[ 76 131 124 135 106 127 158 182 119  92 102 128 127 147 126 129 220 110
  94 163 124 103 132  77 134 166 161 108 100  95]  tode
[ 99 185 153 141  78 107  69 175 109 175 184 114  87 134 166 169 122 149
 142 141 123 108 115 100 147 155 138 118 109 121]  nuli
[142 137  99 182 100 148 116 202 196 140 100  82 120  91 107 138 143 106
 134 176 125  99 111 123 101 123 119 108 115 116]  dok
gone tode: [110 182  92 127  94 127 119 103 132  95 106 126 163 135 147 158 134 100
 128 161 220 102 124  76 131 124 129  77 108] : [166]
gone tode: [124  94 158 129 127 108 132 135 128 134 161 119 163  95  77 131 127  92
 166 110 124 102 220 100 106 103 126 147 182] : [76]
gone nuli: [149 107  78 169 118 114 155 185 138 184 123 109 109 108  69 121 141 122
 100 153 175 147 166 115 142 134 141  87 175] : [99]
gone nuli: [121 141 184 134 141 114 175  99 123 147 100 109 175  69 149  87 169  78
 185 142 109 122 115 138 166 108 155 153 118] : [107]
gone nuli: [134 118 121 175  78 147 175 109 107 141 122 155 123 115 166 100 109 138
  69 149 184 153 141  87  99 142 185 114 169] : [108]
gone dok: [107 115 100 137 123  99 125  91 120 176 106 116  99 116 148  82 142 100
 202 108 123 138 182 143 119 111 196 134 140] : [101]
gone nuli: [184 153 175 155 109 109 142 100 169 134 107 118 115 114  99 141 147 108
 166 122 175 149  78  69 141 121 185 123 138] : [87]

[109 105  84  83 110]  zapu
[ 83 156 135 202 189]  far
[ 43 103  81 153 148]  zek
gone zapu: [105 110 109  84] : [83]
gone far: [ 83 202 156 189] : [135]
gone zapu: [ 84 109 105  83] : [110]
gone zek: [148  43 153 103] : [81]

[ 49 120 103 103 145 157  76] : seku
[120 146 148  57 167 156 162] : piv
[120 146 133  57 167 156 162] : fas
[155 112 136 212  97 109 105] : zonuv
[ 99  71  82 117  83  82 135] : famo
[165 180 177 161 192 171 117] : getag
[186  96 165 178 170 169 190] : mafu
gone seku: [157 145 103 120  76 103] : [49]
gone fas: [ 57 146 120 167 156 133] : [162]
gone mafu: [165 186 178  96 190 169] : [170]
gone mafu: [190 170 186 178 165  96] : [169]

[ 90  71 144 147 144 153  88  87 202 165 116 161  36 120 124 159 198  43
 118  95 105 111  52 168 205 138 157  93] = miva
[113  69 140 116 144 162 141 142 128 157 113 113 135 167  99 170  75 122
  57 126  88 108 154 117  97 139 140 144] = sivat
[128 127 134 149 154 127 113 121 124 131 118 120 146 115 127 127 148 117
  86 141 127 112 133 126 132 142 133 125] = dogep
[136  92 130 121 110 135 127 123 123 153 143 127  87  81 121 133 119 124
 119 125 118 107 127 133 122 124 136 130] = Kepun
[145  80 150 139 100 118 102  87 105 155 151 119  94 112 140 116 154 172
  93 181 101 165 141  93 129  99 119 156] = lezip
[ 79 116 156  95  99 140 146 160 137 146 155 146 132 145  98 145 131 146
 144 106  97 114 160 155 157 109 119  98] = Rugit
[ 57  80 150 139 100 118 102  87 105 155 151 119  94 112 136 116 154 172
  93 181 101 165 141  93 129  99 119 156] = firav
[136  92 130 121 110 135 127 123 123 153 143 127  87  81 121 133 167 130
  69 165 111 155 104 106 117 143 148 133] = gebat
[111 125 110 122 191 185  95 123 188 152 112 155  90 183 148 187 156  55
  19  70 112  81 148 126 166 206 199  74] = veno
[120 136 191  94  78 157 117 106 140 162 213 143  56 155 112 122  97 176
 204  95  40 190 194 146 181  51  87 106] = pab
[137 121 175 124 140 127 102 144 119  76 125 164 172 178  81 189 161 104
 104 110 124 109  93  94 105 147 110  79] = vos
[ 47 137 101  64 142 173 207 121 179 206 121 115 185 236 156 159  81 199
 114  82 141 130 218 158 171 207 210 105] = zeger
gone gebat: [ 81 133 136 127 127 110 123 130 153  92 123 104  69 106 117 130 155 165
 148 135 143 121 167 111 133 143 121] : [87]
gone zeger: [141 159 210 105  64  47 218 173 114 185 236 179 115 142 158 171 121  81
 199 121 207  82 130 207 137 101 156] : [206]
gone lezip: [172 181 165 116  99 141 112  94 154 156 105  93 100 119  87 145 150 119
 155 101  80  93 140 118 102 129 151] : [139]

[128 135 153 188 119  99  69] = tisab
[108 102 172 131 179  75  87] = dova
[152 135 153 188 119  99  69] = lan
[ 83 156 150 126  80 137 128] = Nagi
[133 136  84  98 230 136 155] = dugef
[192 141 161 183  73 191 144] = foz
[107 148 120 138 121 139 111] = zagu
[155 131  71  90  90 132  84] = basor
[125  91 114 126 151 106 146] = gav
gone foz: [141 183  73 144 192 161] : [191]
gone zagu: [148 107 111 138 139 121] : [120]
gone lan: [188 135 152  99  69 119] : [153]
gone zagu: [121 148 111 107 139 120] : [138]
gone tisab: [119  69 128 135 153 188] : [99]
gone zagu: [139 111 148 120 121 138] : [107]

[ 51 216  74 185 162 219 160] = lak
[100 175 113 159 168 177 140] = rola
[115 131  59 130 141 132  30] = Karo
gone Karo: [132 130 131  59 141  30] : [115]
gone Karo: [131 132 141 115  30  59] : [130]
gone Karo: [131 115 130  59 141  30] : [132]

[132 129 197  50 104  49 148 162  85 141] : Mupu
[148 178  91  43  79  78 118 192  56  90] : tofev
[150 117 166  47 149  66 140 197  36 111] : rozu
[151 117 168  47 149  67 140 198  36 108] : vekam
[150 176 135  43  84  93 118 198  45  89] : leb
[132 176 177  21  78  54 144 162  86 139] : vurul
[ 90 177  78  42  79  89 118 195  54 178] : tela
[143 122 198  25 139  58 148 165  72 141] : lod
[146 178 132  41  78  89 118 194  53  89] : kanan
[152 144 197  46 141  94 143 186  37 107] : teg
[132 121 132  24  89  49 123 189  78 128] : zogu
gone tela: [177  78  42 118  54  79  89 195  90] : [178]
gone tofev: [148 118  91  90  43 178 192  79  56] : [78]
gone tela: [ 42  89 177 118  78  90 195  54 178] : [79]
gone tela: [178  79  54 195 177  89  90  78 118] : [42]
gone tofev: [ 90  91 148  43  56 178 192  78 118] : [79]
gone tela: [178  78  90  79  89  42  54 118 195] : [177]
gone Mupu: [ 50 104 129 141 197 148  85 132 162] : [49]

[134  38 155 154]  maka
[146  38 217 216]  doz
[133  38 160 173]  med
[141  38 187 185]  nini
gone maka: [155 134  38] : [154]
gone nini: [ 38 187 141] : [185]
gone doz: [ 38 217 146] : [216]
gone maka: [ 38 154 134] : [155]
gone doz: [ 38 146 216] : [217]

[178  91 196  79 111 124  88 106 110 163 118 110  93  85 138 157 148 112
 111 170  88 132 123 150 103] : paze
[166 167 207 167 115 183 128 145 123 139 112 111 157  25 113  56 127 167
 101 150 115  45 171 153 141] : pom
[139  66 173  86  91 165 104 125  99 142 139  86  88 108 137 119 102  87
 188 146  62  33 153  84 170] : muv
[163 150 183 164 117 162 136 140  62 114  94 105 179  80 118  51 110 186
 112 158 145  46 133 139 160] : der
gone muv: [ 86 102  86 104 170 153 146 125  84 165  62 188  87 108 139 139 173  91
 142  88  33  66 119  99] : [137]
gone paze: [112 103  88 124  79 106 148  91 138 163 170  93 110 132 123 157  85 150
 196  88 110 111 111 178] : [118]
gone muv: [137  84 153  87 165 102 119 108 142  86 125  66 146  33  86 104 188  62
 170  91 139 139  99 173] : [88]

[117 159 108 148 120 133  67 141 161 116 130 124 136 167 109  95 133 118
 152  94 102 140 142 140 115 122 141 120 122 127 111 146 138 146 137 155
 130 136 157 144 125 123 159 141 140 133 108 147 144 154 140 151 114 104
 136 117 114 117 123] = Remiz
[117 134 136 142 125 143 121 142 136 120 141 131 132 132 136 116 138 129
 137 125 121 120 134 130 123 137 127 128 141 127 119 138 121 129 127 114
 133 131 125 129 102 117 124 125 128 111 119 143 108 127 142 144 132 120
 131 142 116 121 137] = Pugi
[117 134 136 142 125 143 121 140 136 120 141 131 132 132 136 116 138 129
 137 125 121 120 134 130 123 137 127 128 141 127 119 138 121 129 127 153
 103 139 105  84  99  20  62 101 187 121  88 102 114 153 177  92 146 143
 128 156 141  89 184] = voguf
gone voguf: [120 140 128 116 138 125 187 156 137 119 153 141 121 105 121 153 177 136
  20  92 141  88 103 114 101 123 127  89 137 102 129 125 121 129 131 134
 184 142 120 132 138 127 134 136 139 141 127 132  99 130 143 136  62 121
 117  84 143 128] : [146]
gone Remiz: [141 109 125 148 146 120 144 157 136 123 117 111 114 136 108 122 108 141
 147 104 114 136 138  94 152 141  67 161 123 167 140 120 122 146 151  95
 118 140 137 130 130 127 140 133 133 124 159 140 133 154 116 117 117 144
 115 102 142 159] : [155]
which: [117 159 108 148 120 133  67 141 161 116 130 124 136 167 109  95 133 118
 152  94 102 140 142 140 115 122 141 120 122 127 111 146 138 146 137 155
 130 136 157 144 125 123 159 141 140 133 108 147 144 154 140 151 114 104
 136 117 114 117 123] : Remiz
gone Remiz: [123 148 115 133  67 122 108 118 120 144 117 120 130 154 159 146 130 157
 124 155 122 142 117 116 151 152 127 159 138 109 133 123 140 133 140 102
 136  94 146 141 136 140 137 140 141 117  95 125 161 104 114 111 108 136
 167 114 144 141] : [147]
gone Remiz: [159 127 120 133 136 146  95 159 140 140 125 117 147 152 116 133 140 138
 123 141 136  94 157 151 117 104 144  67 140 130 114 108 108 136 133 146
 154 109 114 115 137 141 120 118 122 123 130 144 142 141 122 161 167 111
 102 148 155 117] : [124]
gone Remiz: [148 117 127 108 124 155 133 136 140 130 114 159 147 117 140 123  94 108
 117 142 123 141 141 167 102 138 122 120 141  67 133 136 130 125 133 157
 140 122 114 161 111 109 144 115 144 120 136 154 146 118  95 152 146 159
 151 116 140 137] : [104]
gone Pugi: [136 132 141 121 129 131 132 137 111 125 127 138 127 137 117 136 127 127
 134 133 129 114 117 142 131 128 123 137 144 138 121 116 121 143 131 102
 121 120 136 142 119 125 143 132 129 142 134 120 141 125 130 108 120 125
 119 128 142 116] : [124]

[ 73 215  74  74  74  74  74  74 209  74 213 209  78 209  74 210  75 210
  74  73  73 210  74] = ged
[119 137 116 118 119 119 119 118 133 117 118 132 113 133 117 132 117 132
 116 118 117 131 116] = Vip
[134 121 135 135 135 134 134 134 120 135 121 120 135 120 135 120 135 120
 135 135 134 120 135] = sus
[129 137 131 129 129 129 129 129 138 130 139 138 134 138 130 139 130 139
 131 130 131 138 131] = nure
[191  85 188 190 191 191 191 191  82 189  85  82 188  82 190  83 189 190
 190 190 190  82 188] = lota
gone ged: [215  74  74  74  74 213  74 209  73  74  74  74  73  74  75 210  73  74
 209 210 210 209] : [78]
which: [191  85 188 190 191 191 191 191  82 189  85  82 188  82 190  83 189 190
 190 190 190  82 188] : lota

[151 186  48 169]  Badam
[159  64  58 163]  kesun
[122 175 105  77]  Nat
[139  81  82  77]  rer
gone Badam: [ 48 151 169] : [186]
gone kesun: [163  64 159] : [58]
gone rer: [ 81  82 139] : [77]
gone kesun: [ 58 163  64] : [159]

[173 174 103 105 171 184 172 111 106 173 177 169 107 154 106] = Dobi
[108 108 141 142 107 111 107 143 142 108 108 107 142 126 142] = Gal
[104 104 184 184 104 105 104 183 184 104 104 105 183 164 184] = mubu
[152 151 122 119 156 129 154 108 117 153 146 159 115  65 117] = zini
[117 117 141 141 118 112 118 138 140 117 116 119 140 121 140] = nota
[127 128 119 119 127 128 127 119 119 127 128 127 119 122 119] = Mon
[ 84  84 209 208  85  80  85 204 207  84  82  86 164 165 207] = vev
[108 108 141 142 107 111 107 143 142 108 108 107 142 142 142] = buf
[112 112 184 182 114 104 113 177 182 112 110 115 181 141 182] = Tib
[119 118 124 123 120 111 120 119 122 119 117 121 121 100 122] = Litol
[128 129 116 117 128 129 128 117 117 128 129 128 117 122 117] = feb
[149 148 135 133 152 135 151 126 132 150 145 154 130  97 132] = Tagi
gone Litol: [120 122 119 121 117 100 119 111 120 119 122 121 124 123] : [118]
gone vev: [ 85 207  80 207  84 164 209  82  86  85  84 204 208  84] : [165]
gone zini: [119  65 151 117 153 117 156 146 115 152 159 108 129 122] : [154]
gone Dobi: [177 184 174 106 173 172 171 103 111 106 105 154 169 173] : [107]

[116 181 131 187 102 154 129 130 181 190 124 107 185 155 151 179 122 100
 126 181 178 135 113 117 130 161 122 110  81 119 110 124 140 104 183]  mok
[141 108 138 141 136 103 105 144 133 147 120 130 121 116 145 120 144 135
 123 135 138  81 130 144  92 136 135 146  93 143 135 134  86 120 137]  Loluk
[150 118 138 120 114 106 101 112 123 177 132 134 122  94 122 152 113  83
 132 161 166 141  96 125 100 168 128 124 134 112  90 116 120  96 140]  Mubil
[141 108 138 141 136 103 105 144 133 147 120 130 121 116 145 120 140 135
 123 135 124 122  92 127 107 145 127 104 122 117 113 109 155 132 157]  Muvut
[112 144 155 115 140  82  84 112 130 154 121 117 137 133 168 135 129 133
 140 122 138  81 130 144  92 136 116 130 124 128 104 137 135 124 158]  bopim
[108 115 136 108 121  82 134 154 154 151 125 156 123 108 160 127 125 125
  96 137 121 123 104 127 129 105 116 155 138 135 150 142 160 146 141]  kiber
[ 71 216  91 115  66  69 131 140 121 107  68 162 140 123 120 124 159  74
 192 136 171 133 162 107  94 115 139 120 103  67 156  50 147  50 184]  voga
gone Muvut: [ 92 135 107 105 124 138 116 145 104 130 122 145 147 127 157 136 132 133
 121 120 117 140 109 141 127 113 135 141 122 120 155 144 123 108] : [103]
gone mok: [126 178 181 185 179 124  81 181 100 107 130 124 161 154 135 104 110 140
 155 117 151 110 122 129 119 116 122 190 113 183 102 181 131 130] : [187]

